Each row has a name. Each question is about the rows just above it. Places in a row count from 1.

[116 135 134 115 129 126 135] -> k618
[124 185 182  99 165 133 152] -> k315
[168 133  96 174 159  69  80] -> k824
[121 183 180 100 162 134 153] -> k783
[121 183 180 107 162 134 153] -> k748
[166 131 104 164 154  78  80] -> k293
[119 140 141 110 132 127 132] -> k193
[142 127 109 148 138  99 106] -> k90
[121 183 180 100 143 134 153] -> k212
Table of tags by key:
[180] -> k706
[104] -> k987
[141] -> k137
[108] -> k96
[132] -> k756
[109] -> k902
[142] -> k198
[182] -> k247
Look up the entry of k193 at place 3 in the table: : k137
The row with [121 183 180 107 162 134 153] is : k748
[116 135 134 115 129 126 135] is in which row? : k618

[114 134 149 133  75 116 109] = k783
[109 104 127 101 129 138 118] = k212
[122 121 136 131 153 131 155] = k172
[129 109 104  98  80 133 129] = k90
[114 134 149 123 124 113 103] = k11
[114 134 149 125 126 139 133] = k193
tags:
[103] -> k531
[99] -> k504
[149] -> k73
[105] -> k860
[104] -> k771
[150] -> k274
[98] -> k681
Join k90 by its entry at place 3: : k771
Which row holds [114 134 149 125 126 139 133]? : k193

[136 111 109 122 134]  k172
[117 131 139 154 139]  k618
[121 135 109 158 115]  k748
[109 147 115  93 139]  k824
[122  84 188 148 108]  k11
[120  93 166 123 120]  k212
key -> tag
[148] -> k801
[83] -> k508
[122] -> k983
[131] -> k335
[84] -> k429
[93] -> k762
[130] -> k825
[111] -> k795
Join k11 by its entry at place 2: : k429
Whose row is [117 131 139 154 139]? : k618

[163 119 108 161 162 119 162 102 114 116  96 111 107 104 162  96 162  97
 160 120 109 162 118 116 163 158 163] = k90
[126 126 125 126 127 123 126 123 126 123 124 123 125 123 126 124 126 123
 127 126 126 127 123 123 126 127 126] = k783
[124 127 124 122 124 119 124 120 125 119 125 119 123 120 124 123 123 120
 125 125 126 125 119 120 123 124 123] = k618
[121 119 119 124 121 127 121 126 118 128 120 127 119 127 120 120 120 126
 119 118 119 121 128 128 122 118 122] = k915
[136 105 106 145 136 141 135 134 106 140 108 138 108 135 135 108 138 131
 132 107 105 134 140 140 139 131 141] = k315
[113 140 139 109 119 114 118 126 138 117 145 121 136 125 118 142 118 129
 121 135 142 119 116 117 112 122 112] = k824
[101  70  83 127  93 183  92 177  76 185 100 182  86 181  90 103  92 172
  82  72  79  92 184 185 108  75 113] = k193
[136 105 106 145 136 141 135 168 106 140 108 138 108 135 135 108 138 131
 132 107 105 134 140 140 139 131 141] = k172
[122 110 111 128 122 133 121 132 109 134 116 133 111 134 120 115 121 131
 118 108 111 121 134 134 124 116 126] = k748
[150 124 119 148 147 119 148 107 122 117 107 113 118 109 148 110 147 105
 147 126 118 147 117 117 150 146 149] = k11
[163 119 108 161 162 119 162 102 114 116  96 111 107 104 125 135 124 121
 127 138 137 124 117 117 121 129 120] = k212
[135 124 122 134 134 123 134 120 123 123 119 122 122 121 134 119 135 119
 134 125 122 134 123 123 135 134 135] = k293
tags:
[122] -> k566
[134] -> k474
[135] -> k111
[121] -> k730
[162] -> k338
Look up the entry of k293 at place 7 in the table: : k474
Whose row is [101  70  83 127  93 183  92 177  76 185 100 182  86 181  90 103  92 172
  82  72  79  92 184 185 108  75 113]? : k193
The row with [163 119 108 161 162 119 162 102 114 116  96 111 107 104 162  96 162  97
 160 120 109 162 118 116 163 158 163] is : k90
Which row holds [135 124 122 134 134 123 134 120 123 123 119 122 122 121 134 119 135 119
 134 125 122 134 123 123 135 134 135]? : k293
The row with [121 119 119 124 121 127 121 126 118 128 120 127 119 127 120 120 120 126
 119 118 119 121 128 128 122 118 122] is : k915

